(in the rows, 100 means zero)
Named turns come first, each shown by rows before and after it. Which turns, in which order, take the first row of each pair that follows to the second? Write the first one first, as in the answered first pair.
turn maf:
[ 84, 101, 106,  92,  83,  88, 109,  93,  88,  92,  91, 120,  80, 115,  85,
  88, 116, 115,  89,  71,  80, 100,  52,  94,  86]  ->  [123, 103, 104, 137, 119,  87,  83, 109, 100,  85, 107,  80, 110, 110,  96,
 116,  68, 106,  85, 100, 109, 126, 123,  85,  87]
[ 92, 132, 101,  75, 100, 123, 111,  84, 107, 100,  91,  91,  95,  96,  97,
  99, 115, 118, 108, 115, 129,  89, 121, 111, 107]  ->  [ 77,  96, 109,  98, 111, 104,  95, 115, 105,  85,  74, 106,  76, 108,  95,
  98, 120, 111,  76,  76,  94,  89,  72, 110, 102]
[ 68, 146, 121,  75, 105, 117,  77,  80,  93, 100,  79,  95,  96, 111, 100,
 107, 148, 124, 107,  95, 127,  89,  95,  94, 124]  ->  [ 73, 117, 128, 115, 130, 104,  51, 111,  95,  85,  70,  88,  95, 118, 102,
 122, 127, 112,  81,  72, 109, 100,  85,  91, 118]
turn bafi:
[112,  97,  91, 108,  91, 100,  94,  96, 103, 107, 100,  97,  74,  95, 114,
 107, 116,  89, 107,  96,  92,  98, 107, 107,  92]  ->  [100, 108, 100,  98,  91, 111,  93,  89,  98, 103,  87,  91,  76,  95, 107,
 112, 122,  98, 108,  93,  99, 102,  96, 105,  93]
[ 88,  77, 115, 129,  94,  73,  72, 115, 102, 108, 100, 120,  99, 111, 100,
 105,  80,  95,  84,  95,  69,  94, 101, 109, 122]  ->  [ 61, 101, 137, 108,  94,  90,  80, 103,  95,  95,  80, 107, 100, 114,  84,
 114,  96, 118,  87,  92,  86, 106,  81, 103, 125]
[105,  69,  91, 118,  95, 114,  60,  90, 102, 107,  90, 114, 100, 111, 108,
 101, 107,  88,  87, 101, 106,  69, 103, 115,  95]  ->  [ 79, 123, 112,  80,  97, 128,  91,  84,  92,  92,  79,  97, 107, 108,  88,
 106, 123, 125, 100, 108, 124, 103,  96,  96, 110]
[126,  93, 101, 117, 112,  82, 106, 112, 115, 101, 119,  84,  96,  94, 104,
  87,  82, 106,  92, 112, 108, 109, 119,  94,  89]  ->  [111,  79, 113, 126, 110,  97,  80,  98, 112,  96,  99,  87,  90, 104,  97,
  95,  96, 110,  83,  99, 118,  92,  88, 102,  76]
turn podup:
[ 98, 109, 113, 111, 110, 112,  89, 115,  95,  97, 116,  85, 108, 117,  90,
 105, 110, 111, 107, 105,  87, 109, 116,  92,  95]  ->  [104, 116, 109, 100,  98, 108, 107, 108,  95, 102, 124,  83, 106, 109,  88,
  93, 111, 119, 111, 109,  90, 113, 111,  91,  91]
[110, 100, 108, 108, 100,  94, 109,  95, 107,  99, 120,  96,  94,  92, 122,
  81,  75,  94,  94, 106, 109,  93, 108,  95,  80]  ->  [105,  87, 114, 115, 102,  97,  97,  96, 105,  94, 110,  98,  91,  96, 118,
  87,  78,  96,  84,  99, 107,  89,  96,  97,  74]
[ 96, 103, 112,  95, 103,  83, 112, 123,  99,  90, 105, 102,  99,  98,  98,
  89,  94, 102,  91,  86,  79, 124,  88,  92, 107]  ->  [ 95,  97, 114, 101, 108,  84, 104, 125, 101,  88,  99, 100, 100, 100,  97,
  96,  95, 100,  89,  85,  80, 121,  87,  93, 107]
turn ketot:
[ 82,  83, 131, 115, 113,  93,  89, 119,  94,  84,  76,  98,  90, 109,  82,
 104, 100, 112,  68,  67,  80, 114,  38,  94,  82]  ->  [120,  73,  99, 129, 115,  63, 105, 145, 108, 102, 119, 108,  95,  97, 106,
  93,  68,  79,  79,  82,  50, 118,  92,  92,  95]
[ 87, 106,  96, 102, 103,  89,  92, 114,  94,  96,  91, 116,  70, 118, 100,
  87, 110, 100,  98,  79,  87,  92,  64, 104,  95]  ->  [101, 103,  83, 108, 107,  78,  97, 126,  98, 100, 104, 120,  72, 114, 109,
  84,  98,  89, 102,  82,  75,  96,  86, 103, 103]
[101,  90,  94, 106,  76,  96, 105, 101,  97, 105,  77, 124,  78,  69,  91,
  88,  96,  97, 110,  91, 106,  90,  92, 113,  98]  ->  [ 86,  97,  99, 111,  91,  98,  97, 118,  98,  92,  66, 126,  83,  78,  87,
 105, 103,  99, 105,  81,  98, 102,  94, 108, 107]
Pairs:
Each pair is two turns apart.
[103, 103, 113,  98, 100, 110,  92,  87,  93,  94,  90,  84, 112, 104, 100,
 103,  95, 102,  97, 109, 130,  98, 101,  97,  94]  ->  [ 99, 100, 102, 105, 114,  95,  93, 121,  98,  85,  95, 100, 111, 111, 105,
 111,  99,  86,  94,  95,  90, 107, 113,  93, 113] | maf then ketot
[100, 105,  85, 101, 103,  64, 105, 161,  93,  93,  97, 130,  80, 120, 102,
 112, 102,  91, 107,  72,  46, 126,  93,  78, 102]  ->  [ 97, 101,  95,  93,  90,  62, 115, 149,  86,  98,  95, 127,  71, 114,  93,
  95, 100, 103, 101,  67,  52, 126,  61,  78,  89] | podup then podup
[125, 100, 104, 107,  99,  92, 107,  86,  98, 108, 113,  99,  94,  98,  92,
  83,  83, 103,  93, 102, 109, 109,  91,  99,  89]  ->  [117, 105, 101, 113, 117,  89, 100, 108,  99,  99, 110, 101,  97, 106,  94,
  98,  84,  93,  89,  99,  93, 119, 105,  97, 105] | ketot then ketot
[ 91, 114, 106,  94, 113,  92, 109, 126, 100,  85, 101,  96,  98, 100, 100,
 110,  97,  98,  94,  92,  77, 122, 100,  85, 112]  ->  [101, 120, 109,  91, 109,  93, 119, 118,  99,  91, 108,  85, 102,  94, 101,
 104,  88, 106, 101, 102,  89, 129, 103,  82, 108] | podup then maf
[120,  74,  86, 127,  98,  94,  71, 113, 103,  97,  98, 108,  95, 105, 112,
 115, 103,  77, 103, 102,  89,  80, 123, 109, 108]  ->  [ 92, 105, 113,  85,  73, 114,  98,  75,  88,  94,  77,  95,  88, 102,  88,
 103, 124, 119, 109, 100, 120,  90,  72, 106,  97] | podup then ketot
[100,  96, 109, 105, 103, 103,  91,  86, 103,  97,  96,  90, 109, 109,  96,
 110,  87, 109,  95, 106, 123, 105,  96, 100,  95]  ->  [ 95,  90, 112, 107, 103, 103,  89,  91, 101,  95,  92,  94, 104, 112,  92,
 108,  88, 106,  89,  97, 116, 104,  84, 101,  94] | maf then maf
[110, 104, 103, 126, 111, 117,  71,  88, 103,  96,  91,  76,  98,  92,  94,
 123, 117,  94,  96, 113, 116,  89, 120,  94, 104]  ->  [ 96, 116,  90, 109, 110, 107,  84, 107, 102,  93,  95, 101,  90,  96,  99,
 124, 132,  83, 102, 102,  81,  90, 126,  91, 127] | maf then ketot
[102,  88, 108, 114, 115, 128,  61,  88, 103,  94,  85,  77, 102, 109,  92,
 112,  93, 104,  95, 120, 132,  90, 102, 107,  87]  ->  [ 90,  81, 111, 113, 112, 123,  59,  94, 101,  92,  77,  87,  92, 114,  92,
 108, 103, 105,  83,  99, 117,  85,  75, 109,  85] | maf then maf
[ 99,  93, 112,  83,  60, 102, 104,  96, 116, 123, 130, 120, 110,  90, 109,
  81, 102, 108, 104, 101,  93, 106,  72,  89,  87]  ->  [107,  95, 111, 112,  87, 122,  62,  96, 124, 114, 123, 105, 129,  99, 113,
 114,  88,  98, 105, 122, 116, 102, 118,  92,  90] | podup then maf
[116,  90,  77,  94,  91,  72, 113, 116, 110, 111, 124, 111, 105,  99, 118,
  82,  92,  76,  90, 115,  83,  92, 106, 107, 115]  ->  [ 78, 128, 105,  62,  91, 101, 122, 100,  99,  93,  93,  97, 104, 106,  91,
  95, 118, 114,  92, 111, 111, 108,  75,  96, 120] | bafi then bafi
[104, 119, 103, 106, 103,  95, 109, 101, 100, 100, 101,  93,  99,  98, 100,
 101,  91, 110, 104,  99, 118, 118, 112,  93,  97]  ->  [108, 104,  91, 104,  91,  81, 116, 108,  98, 107, 110, 109,  90,  97, 105,
  88,  94, 103, 103,  88,  99, 109, 103,  99,  99] | maf then bafi
[ 64, 129, 107,  77,  91, 119, 104,  90, 101, 100,  84, 103, 102, 115,  94,
 106, 130, 111, 117, 104, 102,  93,  97,  94, 110]  ->  [ 74, 114,  90,  94, 102,  89, 103, 126, 107, 101,  99, 121,  96, 113, 105,
 103, 123,  87, 109,  90,  59,  97, 109,  93, 123] | ketot then maf
[ 69, 121, 113, 102, 112, 111,  87, 126, 101,  98,  73, 104,  98, 107,  87,
 110, 115, 113,  88,  93,  80, 113, 100,  96, 109]  ->  [101,  98,  86, 115, 106,  92,  88, 130, 109, 118, 101, 117,  97,  98, 107,
  96, 100,  85,  95, 103,  65,  95, 131, 104, 106] | podup then bafi
[ 78,  77, 116, 119, 100, 106,  60, 104, 100,  93,  74, 115,  91, 118,  90,
 111, 115, 100,  77,  79, 103,  82,  59, 116,  87]  ->  [119, 119, 104,  99,  89, 113, 101,  73, 107, 112, 112,  79, 121,  92,  97,
 101,  83, 110, 113, 137, 149, 105, 133, 107,  90] | maf then podup
[ 83, 101,  96,  97, 112, 107,  84, 101,  98, 119,  90,  94, 111, 112,  77,
 106, 119,  98, 105, 109, 101,  94, 109,  93, 114]  ->  [ 88,  90,  87,  98, 102,  95,  96, 106,  98, 129,  99, 110,  99, 109,  83,
  93, 119,  89, 101, 102,  83,  87, 100,  97, 112] | ketot then maf
[118, 111, 115, 101, 100, 104, 109,  82,  96,  98,  97,  78, 106,  86, 100,
  98,  88, 115, 109, 117, 125, 114,  99, 101,  93]  ->  [124, 112, 108, 106, 108,  94, 109,  98, 100,  97, 105,  81, 111,  85, 106,
 104,  82, 104, 109, 117, 112, 118, 118,  98, 104] | ketot then ketot
[ 95, 107,  81,  84, 104,  87, 103, 117, 104, 101, 108, 136,  87, 112, 112,
 104, 113,  77, 119,  95,  58,  86, 120, 103, 127]  ->  [ 98,  87,  81,  90,  94,  92,  89, 100, 101, 108, 105, 141,  81, 115, 113,
  97, 117,  73, 114,  94,  66,  65, 103, 113, 111] | bafi then ketot
[102, 111,  99, 102, 109,  93, 111, 108, 102,  95, 101,  93, 106,  99, 109,
 105,  93,  99,  99, 102,  95, 114, 116,  92, 106]  ->  [112,  91,  98, 104,  90,  97, 107,  87, 101, 106, 107,  96, 100,  97, 111,
  88,  92,  98,  99, 107, 108,  94, 101, 102,  87] | ketot then bafi
[105,  92,  76, 114, 110, 107,  76, 107,  94,  90, 102, 104,  91,  98,  92,
 100, 108,  99,  94, 135,  92,  89, 127,  94,  99]  ->  [ 85, 112,  94,  95, 101, 114,  92,  95,  87,  84,  89,  97,  85,  99,  77,
  94, 119, 124,  94, 128, 103, 100,  95,  91,  92] | podup then ketot
[ 75, 124, 135,  77, 119, 102,  98, 109,  98,  88, 101,  70, 114, 107,  90,
 100,  76, 137,  90, 111, 121, 154,  79,  80,  82]  ->  [102,  90, 124,  83,  90,  96,  96,  79,  95, 117, 117,  75, 102,  94,  97,
  71,  65, 129,  90, 118, 132, 123,  65,  96,  52] | bafi then ketot
[ 82, 117, 106,  88, 109, 135,  66,  76,  96,  87,  71,  89, 119, 118,  92,
 134, 129, 105, 112, 109, 124,  85, 126, 102, 111]  ->  [115,  85,  80, 113, 112, 110,  62,  92, 105, 102,  98, 104, 116, 112, 115,
 123, 107,  72, 109, 116, 103,  74, 158, 110, 110] | bafi then bafi
[ 90, 108, 127,  92, 100, 100, 108,  87,  98, 105,  84,  95, 107,  91,  88,
  72, 103, 134, 100, 102, 113, 115,  85, 100,  98]  ->  [116,  88, 100, 122, 116,  86,  89, 108, 110, 109, 102, 104, 118,  93, 111,
  83,  86,  98, 101, 112,  90, 107, 136, 105, 109] | podup then ketot
[ 75, 120, 130,  76,  87, 125, 105, 104, 109,  86,  79,  75,  97, 113,  91,
 117, 102, 123, 108, 103, 116, 126,  75,  69, 115]  ->  [ 84, 117,  99,  61,  70,  96, 135, 122, 116, 104, 106, 110,  87, 107, 107,
  94, 108,  98, 121,  99,  72, 118,  89,  73, 130] | ketot then maf
[ 64, 124,  97,  57,  95, 129, 101,  94,  95,  82,  89, 121,  90,  98,  97,
 119, 132, 108, 111,  89, 102,  77,  90,  95, 106]  ->  [ 97,  78,  73,  90,  95, 110,  81, 106, 106,  96, 112, 138,  84,  98, 121,
 110, 113,  73, 104,  92,  79,  52, 111, 107,  97] | bafi then bafi
[116,  87,  88, 113,  87,  87, 110,  94, 107, 104, 120, 102, 106,  97, 108,
  91,  84,  92, 103, 101,  97, 100, 109,  97,  93]  ->  [101,  88,  93, 121, 103, 105,  79,  96, 105,  93, 101, 101, 113, 111, 105,
 116,  97,  88, 105, 102, 102,  90, 117,  99, 101] | bafi then podup
[ 88, 111,  99, 102, 102,  63, 123, 114, 101,  81, 101, 106,  98,  94, 117,
 101, 114, 104,  89,  95,  80,  94,  89, 103,  97]  ->  [ 83, 111, 105,  98,  94,  69, 123, 103,  97,  80,  91, 104,  96,  93, 111,
 101, 120, 113,  90,  92,  90,  91,  75, 105,  91] | ketot then ketot
[ 87, 129, 116,  69,  99, 114, 119, 103, 101,  90,  88,  85, 103,  90,  90,
  96, 101, 120, 103,  98, 109, 111,  97,  95,  90]  ->  [108, 123, 103,  70,  88, 101, 130,  99, 105, 102, 106,  88, 102,  82,  99,
  82,  88, 110, 110, 110, 106, 107, 112,  97,  87] | ketot then ketot
[100, 106,  91,  78,  78,  64, 119, 104,  97, 110, 125, 106,  90,  96, 100,
  63,  94,  99, 111,  92,  87,  98, 104, 112,  97]  ->  [112, 112,  92,  89,  87,  65, 116, 104,  99, 110, 130,  94,  99,  92, 104,
  70,  80,  98, 111, 105, 100, 103, 130, 108,  99] | maf then maf
[109, 113,  86, 100, 108,  90, 108, 112, 112, 110, 118, 112, 107,  98, 113,
 113,  96,  79, 117, 118,  85, 106, 148,  99, 120]  ->  [ 83,  91,  90,  88,  86,  93, 101, 101, 100, 112,  97, 137,  81, 109, 103,
 101, 128,  83, 108,  89,  67,  76,  86, 110, 110] | maf then bafi
[ 77, 108, 109,  98, 122, 101, 102, 125, 102,  83,  90,  98, 106, 101,  98,
 119, 103, 112,  89,  93,  90, 132, 100,  83, 118]  ->  [102, 110,  95,  80,  92,  89, 137, 103, 102, 110, 120,  99, 103,  80, 105,
  84,  94, 112, 105, 112,  96, 130, 109,  85, 108] | podup then ketot
[106,  93, 105,  99,  87, 128,  77,  88,  90, 105,  82,  89,  61,  94, 108,
  93,  67,  96, 105,  74, 111,  94,  94, 109,  70]  ->  [ 87, 124, 111,  96, 111, 126,  87, 116,  91,  86,  76,  82,  68, 100, 106,
 113,  71, 100, 109,  71,  97, 125, 114,  97,  94] | ketot then bafi
[ 91,  97,  97,  80,  92, 114,  73,  77,  80,  78, 111,  98,  97,  98,  79,
  93,  90, 109,  99,  74,  91,  85,  58, 108,  71]  ->  [ 91, 120,  76,  75, 101, 127,  66,  81,  89,  79, 119, 103, 116, 106,  91,
 117, 102,  91, 124,  96,  90,  78, 120, 110,  98] | podup then maf
[ 92,  98, 103,  95,  98,  78, 108, 113,  92, 100,  96, 110,  82,  95,  88,
  84, 100, 106,  80,  75,  75, 106,  60,  90,  93]  ->  [105, 123,  82,  91, 106,  74, 119, 126,  99, 103, 115, 111,  97,  93, 102,
  95,  94,  91, 102,  94,  66, 116, 115,  84, 120] | podup then podup
[100, 126,  89, 108, 114,  88, 115, 115, 132,  94, 107,  99, 110,  89,  85,
  92,  83, 111, 115, 119,  80, 129, 114, 115,  97]  ->  [ 86, 100, 105, 128, 122,  96,  82, 114, 128,  84,  84, 101, 101,  99,  79,
 101,  91, 114,  93, 101,  84, 117,  79, 120,  84] | podup then podup
[ 88,  82, 103, 109, 104, 108,  79, 109,  96,  84,  77, 114,  97, 114,  95,
 110, 116,  93,  89,  78,  78,  90,  73, 106, 106]  ->  [123,  98,  96, 104,  94, 120,  88,  73, 102, 104, 102,  86, 118,  98, 101,
 106,  91,  97, 110, 125, 125,  90, 126, 107,  96] | maf then ketot
[111,  98,  80, 106, 111,  92, 108, 127, 110, 102, 109, 115, 100,  97, 107,
 107,  92,  77, 105,  96,  71, 100, 117, 102, 114]  ->  [122,  89,  90, 109, 104,  82, 121, 121, 110, 104, 116, 103,  97,  86, 102,
  90,  75,  90,  95,  94,  78, 113,  99, 100,  97] | podup then maf
[109, 111, 117, 148,  99,  92,  93, 107, 106,  87, 113,  70,  89,  99,  93,
 105,  68, 126,  85,  84, 105, 145,  80,  84,  84]  ->  [113,  98, 110, 164, 110,  94,  70, 111, 110,  86, 108,  75,  92, 107,  99,
 117,  69, 113,  83,  86, 100, 132,  97,  90,  85] | podup then bafi
[106, 123,  96,  87, 106, 120, 108, 102, 112,  97, 112,  94,  99,  86, 112,
 123,  94, 107, 109, 114, 114, 104, 138, 102, 114]  ->  [ 93, 129, 107,  86, 107, 129, 101,  96, 107,  91,  99,  92,  98,  90, 103,
 128, 102, 118, 107, 109, 120, 104, 121, 102, 112] | ketot then ketot
[101,  95,  99, 101,  91, 106,  97,  93, 101, 104, 107, 100, 101,  96,  91,
  89, 103,  98, 102, 102, 102,  96, 100, 107,  94]  ->  [ 95,  97, 102, 106,  98, 112,  88,  93, 102,  97,  99,  99, 102, 101,  88,
  99, 106, 100, 101, 101, 103,  96,  97, 105,  95] | bafi then podup
[108,  90, 100,  60,  48, 114, 114,  85,  82, 106,  96, 132, 115, 108,  88,
  93, 113, 101,  74,  98,  98,  65,  97, 109, 100]  ->  [116,  68, 107, 107,  84,  90,  93, 136,  89,  86,  94, 119, 116, 111,  91,
 110,  83,  92,  42,  78,  77,  95,  97,  94,  99] | bafi then maf
[101, 120, 114, 121, 117,  88,  71, 114, 100,  99,  99,  72, 105, 104, 109,
 125,  89, 103,  90, 103, 102, 117, 103,  96,  97]  ->  [ 82, 112, 115, 109, 102,  86,  78, 114,  95, 100,  93,  93,  91, 113, 103,
 116, 107, 107,  86,  83,  83, 107,  62, 101,  96] | maf then maf
[100, 111, 119, 102, 100,  93, 117, 104,  88,  96, 107,  73,  98,  83, 100,
  95,  78, 121,  94,  98, 110, 133,  84,  88,  83]  ->  [105, 109, 111, 104,  99,  89, 120, 107,  89,  99, 113,  75, 100,  79, 105,
  94,  75, 114,  96, 100, 104, 132,  97,  87,  86] | ketot then ketot
[113, 107, 106, 105, 113,  82, 126, 110, 110,  95, 108,  95, 101,  97, 100,
  90, 103,  97,  93,  86,  86, 117,  97,  99, 107]  ->  [119,  98, 111, 112, 110,  85, 123, 102, 110, 100, 109,  87, 102,  95,  98,
  87,  92,  99,  88,  90, 100, 115,  89, 101,  94] | ketot then maf
[ 91, 110, 111,  84,  81, 102, 113,  80,  88, 114,  94,  89,  92,  86,  81,
  79, 101, 123, 109,  93, 116, 102,  56, 102,  81]  ->  [ 96, 101,  91, 122, 126,  76,  91, 145,  99,  97, 100, 100, 103,  97,  99,
 111,  88,  87,  98,  83,  68, 120, 110,  94, 116] | ketot then bafi
[107, 107,  88, 103, 100, 107, 100,  80, 102,  99, 112, 101, 105, 104,  97,
  96,  90,  97, 102, 110, 122,  96, 118,  97,  85]  ->  [101, 110,  93, 100, 100, 111,  99,  74, 102,  94, 106,  99, 104, 104,  92,
  98,  95, 102, 103, 106, 125, 100, 108,  98,  86] | bafi then bafi
[115,  77, 121,  90,  86,  88, 107,  84, 114, 116,  92,  78,  99,  93, 109,
  79,  91, 134, 114,  91, 126, 112,  59,  98,  82]  ->  [134,  76, 100, 108, 103,  65, 112, 120, 125, 114, 118,  86, 107,  90, 128,
  85,  74, 109, 118,  95,  96, 125, 107,  92, 102] | ketot then ketot
[ 97,  92,  87, 111, 110,  88,  90, 117, 107,  99, 104, 118, 102, 101, 101,
 110,  94,  86, 101,  94,  78,  94, 112,  98, 113]  ->  [100,  78,  90, 109,  96,  98,  82,  89, 104, 108, 100, 116,  95, 102,  98,
 103,  95,  90,  99,  97,  97,  71,  96, 109,  94] | ketot then podup
[ 99, 110, 118,  98,  95, 122,  97,  69,  95, 107,  88,  81, 100, 100,  85,
  91, 100, 128, 109, 111, 129, 109,  90,  95,  90]  ->  [126, 102,  94, 106,  95, 102, 109,  84, 105, 116, 117,  87, 103,  89, 103,
  82,  80, 105, 115, 123, 110, 113, 132,  96,  98] | ketot then ketot
[106, 119, 103,  96,  95, 113, 106,  91, 104,  94, 115,  76, 110,  91,  86,
  99,  95, 100, 104, 108, 116, 115, 116, 101, 108]  ->  [119,  91,  96, 108,  82, 102,  99,  85, 108, 108, 121,  86, 101,  88,  90,
  85,  89,  92,  99, 103, 111,  99, 102, 108,  93] | bafi then podup
[110, 120,  84,  94,  90, 105,  90,  87,  96, 124, 108, 110, 108, 124,  99,
  98,  98, 103, 123, 131, 106,  90, 116, 104, 108]  ->  [ 93, 116,  96, 101, 101, 115,  70,  90,  92, 114,  89, 111, 107, 134,  94,
 114, 109, 105, 114, 121, 107,  88, 101, 108, 107] | bafi then ketot
[ 87, 115, 104,  78,  78, 108, 124,  87,  86,  98, 104, 103,  89, 104,  99,
 105, 130,  96,  87,  84, 107,  85, 105,  91, 101]  ->  [107, 113, 101, 101,  98,  89, 126, 113,  94,  90, 119,  92, 100,  97, 107,
 110, 102,  87,  79,  88,  97, 109, 135,  81, 106] | maf then podup
[120,  78, 126, 107, 102, 126,  97,  86, 113, 114, 114,  92,  94,  68,  77,
 124,  83, 125,  88,  99, 138, 126,  77,  92,  56]  ->  [133,  71, 111, 127, 115, 123,  78,  98, 121, 117, 124,  97, 106,  71,  91,
 138,  76,  98,  95, 107, 128, 117, 119, 100,  68] | podup then ketot
[ 83, 124, 112,  92, 121, 105, 131, 130,  98,  75,  80, 100,  88,  97,  93,
  84,  90, 116,  93,  69,  81, 134,  73,  91, 140]  ->  [119,  59,  92, 125,  98,  99,  98, 105, 103, 105,  95, 119,  74,  95, 112,
  61,  77,  86,  83,  71,  79,  76,  64, 117, 108] | ketot then bafi
[115,  88,  84, 169, 109,  95,  85,  74, 130,  91, 119, 109, 111,  98, 108,
  87, 112,  83,  88, 100,  90,  62,  88, 117,  87]  ->  [112, 121,  74, 156, 118,  99,  96,  83, 135,  87, 126, 107, 124,  99, 110,
 102, 116,  80, 109, 117,  92,  72, 131, 112, 111] | ketot then podup
[101,  88, 113,  98,  69, 103,  77,  39,  89, 106, 105,  95,  96, 109,  98,
  79, 115,  90, 124, 110, 124,  71,  98, 101,  78]  ->  [ 71, 122, 118, 100, 107, 115,  65,  73,  91,  77,  84,  90, 111, 128,  95,
 122, 131,  91, 126, 106, 109,  96, 128,  90, 116] | ketot then maf
[ 96, 120, 112,  71,  88, 108, 102,  99, 121,  96, 101,  89, 118, 103,  90,
 124, 109, 118,  90, 103,  97, 106, 111, 102, 116]  ->  [103, 115, 107,  66,  76, 107, 110,  85, 120, 106, 111,  91, 115,  99,  92,
 113, 102, 118,  95, 108, 107, 101, 108, 107, 109] | ketot then ketot
[ 78, 114,  97,  97,  98, 108, 100,  93, 106,  90,  96, 107, 102, 118,  97,
 114, 131,  99, 109, 110,  85,  98, 124, 121, 121]  ->  [102,  99,  84,  96,  81,  90, 117,  89, 107, 105, 120, 112,  96, 103, 105,
  90, 115,  90, 109, 114,  80,  94, 124, 124, 109] | podup then bafi
